In the rows, 128 means zero.
One turn moves each row of this set onto another row. After a few examples, where does it send each row asked below?
Q_471: [113 102 149 122 138 111 114  99 106 115 132 151 137 103 169 117 125 134
 138 136]
Q_438: [140 124 115 113 141 131  95 123 143 117 124 141 106 136 186  97  95 115
 141 121]
Q_82: [161  82 131 140 161 138 120 105 129 120 150 113 119 134 181 124 128 141
 139 114]
Q_132: [145 117 139 118 158 101  85  92 123 121 125 121 125 138 149 119 116 137
 160  96]
Q_759: [140  62 115 122 132 136  92 114 147 124 158 124 137 122 168 105 125 123
 133 115]
Q_626: [113  67 120 126 162 124 117 126 121 103 138 113 113 124 166 106 119 136
 123 122]
Q_507: [165  84 129 143 162 135 117 110 127 119 145 116 114 126 185 126 120 142
 133 113]
Q_973: [140 123 119 110 143 132  87 127 132 118 116 148 118 134 182  99 102 107
 142 125]
Q_33: [138 117 138 107 147 113  83  95 123 123 120 120 130 138 148 116 118 140
 162  97]
Q_68: [140 114 139 109 152 100  88  96 128 119 121 116 134 140 155 116 115 141
 158  93]
Q_698: [143 122 115 112 141 126  88 126 140 125 131 154 116 129 179 101  96 107
 143 122]
Q_544: [115 113 146 124 136 116 108  94 112 114 122 151 134  98 173 122 118 135
 141 135]
Q_252: [148 125 120 106 141 132  92 128 137 122 125 149 120 127 179 102  94 116
 146 128]
Q_891: [131 107 145 119 146 103  82  95 131 115 121 116 127 143 149 118 120 138
 156  96]
Q_174: [112 109 153 117 142 111 101 104 113 114 128 149 142  98 173 117 118 132
 141 137]
Q_672: [141  63 116 115 128 139  91 115 146 126 161 125 135 119 165 110 123 122
 140 122]
Q_216: [148 113 138 112 150 106  88  98 122 120 123 115 128 143 147 114 120 136
 154  91]
Q_988: [161  87 138 142 161 135 116 105 127 124 143 116 112 133 186 130 127 142
 138 115]
Q_822: [166  89 130 138 159 137 117 104 128 117 145 107 115 128 184 128 126 139
 137 112]
Q_74: [165  88 136 133 156 138 120 108 127 118 143 111 111 131 186 133 121 142
 133 115]
Q_850: [142  67 121 110 126 139  86 110 143 125 162 121 135 117 171 111 124 124
 136 120]
Q_9: [140  63 118 120 135 138  90 111 143 128 165 125 134 113 166 108 123 125
 136 115]
Q_410: [112  65 127 116 159 121 109 128 119 103 130 109 111 129 161 111 118 130
 125 127]
Q_437: [143  65 115 118 126 135  82 110 147 125 157 124 132 117 168 106 121 125
 136 117]
Q_185: [114 109 146 122 143 105 107  97 119 109 132 154 132  96 178 122 116 136
 146 134]
Q_783: [140 114 140 108 154 100  85  97 131 118 128 124 124 136 150 120 115 140
 165  93]
Q_602: [112 115 146 114 147 108 113 103 116 123 127 154 129 103 174 117 118 136
 139 140]
Q_640: [142 118 144 109 156 105  89  96 129 121 115 115 126 134 146 117 114 135
 158  99]
Q_549: [110 108 150 120 140 111 115  99 118 115 131 152 140 104 173 123 115 133
 144 136]
Q_28: [116  62 122 123 167 120 108 129 121 111 135 114 112 128 159 107 118 132
 127 122]
Q_10: [109  69 125 122 164 125 109 129 119 102 136 116 107 125 160 107 115 133
 127 125]
Q_44: [146 122 114 108 140 134  96 127 133 119 130 149 117 132 181  95 102 105
 138 125]
Q_610: [162  80 128 141 157 137 116 109 121 119 146 117 117 132 184 134 120 144
 133 111]
Q_964: [151 116 141 113 152  98  80  95 123 118 123 124 134 134 154 118 120 144
 157 103]
Q_812: [113  63 116 122 164 122 112 121 119 111 133 114 110 127 162 112 118 131
 125 127]
Q_246: [137  63 116 118 135 140  87 111 141 127 161 120 134 118 171 112 123 119
 131 111]
Q_708: [112  66 125 123 161 120 113 132 118 106 131 110 114 125 164 111 121 135
 123 124]
Q_773: [141 126 120 107 145 128  84 128 141 114 130 148 119 127 169 104  98 103
 139 119]
Q_685: [142 124 115 108 145 129  93 124 138 112 128 146 123 132 183  98  94 105
 144 124]
Q_572: [108 108 142 123 145 105 105 100 109 116 132 155 132 101 173 115 117 136
 139 136]
Q_59: [112 107 148 124 135 119 106  96 115 111 139 154 134 107 180 116 121 139
 148 143]
Q_273: [140 120 119 107 146 122  89 129 142 118 127 154 114 129 186 102  98 110
 145 121]

Q_273 turns into Q_783
Q_626 turns into Q_759
And these:
Q_549 turns into Q_685
Q_572 turns into Q_698
Q_410 turns into Q_850
Q_216 turns into Q_471
Q_964 turns into Q_602
Q_812 turns into Q_246
Q_640 turns into Q_174
Q_708 turns into Q_672
Q_437 turns into Q_988
Q_33 turns into Q_544
Q_9 turns into Q_507
Q_59 turns into Q_438

One turn moves each row of this set onto another row. After a few examples, where does it send each row asked below?
Q_683: [123 113 134 109 128 125 122 128 151 141 122 107 132 138 123 111 148 119
 128 152 127 103 117 151]
Q_984: [132 138 112 142 112 122  94 128 115 118 142 121 137 137 127 136  93 121
 129 114 123 139 116 129]
Q_690: [103 121 106 137 122 129 108 128 128 139 124 113 148 145 113 125 137 148
 121 123 128 126 153 167]
Q_555: [147 141 137 131 134 147 131 113 111 136 147  99 138 132 153 128 115 128
 107 133 127 130 116 134]
Q_997: [122 137 135 129  89 136 113 119 126 138 137 105 112 132 127 111 118 129
 103 160 147 128 139 118]
Q_444: [132 119 130 138 123 122 128 132 108 131 121 115 132 118  99 142 147 123
 155 142 124 112 114 146]
Q_468: [132 109 131 114 128 126 129 125 148 141 122 112 126 137 131 117 144 116
 130 151 122  98 117 150]
Q_134: [144 117 133 132 120 122 129 126 100 132 122 115 126 119  96 145 143 120
 148 135 124 119 115 150]
Q_744: [116 150 146 149 115 120 125  98 122 146 117 123 150 122 115 119 129 154
 117 130 130 118 138 158]
Q_611: [121 131 115 105 125 123 129 124 121 110  97 123 127 129 109 100 131 133
 130 125 133 122 110 160]
Q_211: [137 125 117 144 107 119 103 129 104 124 145 109 134 137 131 140  91 124
 129 133 116 128 115 122]
Q_577: [125 149 151 138 118 122 124  99 119 149 113 120 150 117 120 123 125 149
 115 126 130 116 147 158]
Q_883: [137 128 110 140 113 124 105 128 114 118 150 117 140 143 131 143  95 122
 139 117 120 124 123 126]
Q_349: [112 118 108 132 118 126 108 129 130 140 126 110 139 150 112 128 135 144
 117 120 124 130 164 163]
Q_724: [131 145 148 121 116 163 130 143 138 108 128 122 128 122 137 134 113 143
 112 111 146 134 116 148]
Q_627: [117 142 146 145 126 138 139 134 141 131 102 122 135 149 112 144 110 120
 139 128 127 111 157 153]
Q_720: [116 115 128 125  90 152 123 144 110 128 152 127 119 130 123 119 125 140
 137 115 147 139 137 129]
Q_869: [115 144 143 154 124 137 143 135 147 130 105 116 137 146 112 143 116 132
 138 133 127 108 147 155]
Q_6: [116 154 143 145 118 123 126 101 118 148 112 119 152 119 120 128 131 150
 124 135 130 109 138 157]
Q_270: [133 138 141 119 114 161 125 148 133 108 129 129 129 131 139 133 106 150
 119 111 131 141 107 145]
Q_359: [112 118 107 143 119 127 110 132 138 138 127 111 147 151 110 125 132 146
 116 122 126 122 153 165]
Q_752: [129 147 126 127 108 132 109 136 138  92 117 121 119 122 126 124  95 116
 115 137 133 108 140 122]
Q_487: [118 144 143 132  84 132 115 126 124 142 144 105 111 128 125 128 120 128
 110 154 141 131 131 119]
Q_401: [135 148 142 117 116 164 123 150 148 124 130 119 131 133 142 134 111 139
 111 114 143 135 114 143]
Q_755: [146 144 137 127 130 151 126 117 112 125 139 101 143 126 153 123 101 136
 102 135 118 118 123 134]
Q_996: [126 156 131 122 108 140 109 123 123  94 125 123 122 114 121 119  97 112
 119 138 130 104 140 121]
Q_638: [112 109 134 128  96 158 126 141 108 131 157 115 119 133 133 118 120 148
 128 124 135 138 140 131]
Q_644: [140 132 127 123 134 148 120 116 110 133 149  90 140 125 156 119 110 126
 109 124 129 124 124 135]
Q_884: [118 117 130 126 102 165 125 144 119 123 151 122 112 125 130 125 125 136
 145 120 139 134 143 125]
Q_264: [109 141 135 147 127 140 133 138 148 131 101 119 140 147 114 143 118 126
 141 136 131 105 151 156]
Q_921: [133 111 141 104 124 121 124 123 150 139 122 109 124 138 123 118 142 113
 126 149 123 103 121 149]
Q_601: [130 134 122  98 124 124 126 124 125 113  98 123 126 132 105 105 129 135
 135 119 133 130 113 159]
Q_413: [122 136 130 134 103 142 106 139 128  94 121 129 121 123 123 121  88 122
 124 138 125 110 145 120]
Q_778: [134 119 129 135 116 126 136 130 101 127 122 121 127 116 100 139 149 124
 148 138 123 110 113 150]
Q_26: [120 140 121 107 129 124 124 123 122 112  99 124 134 126 103 105 136 137
 137 124 132 125 107 159]
Q_381: [121 136 147 123  87 142 116 132 130 133 134 111 112 131 124 115 114 131
  97 162 139 124 127 122]

Q_134 turns into Q_577
Q_487 turns into Q_996
Q_997 turns into Q_752
And these:
Q_690 turns into Q_683
Q_611 turns into Q_359
Q_755 turns into Q_270

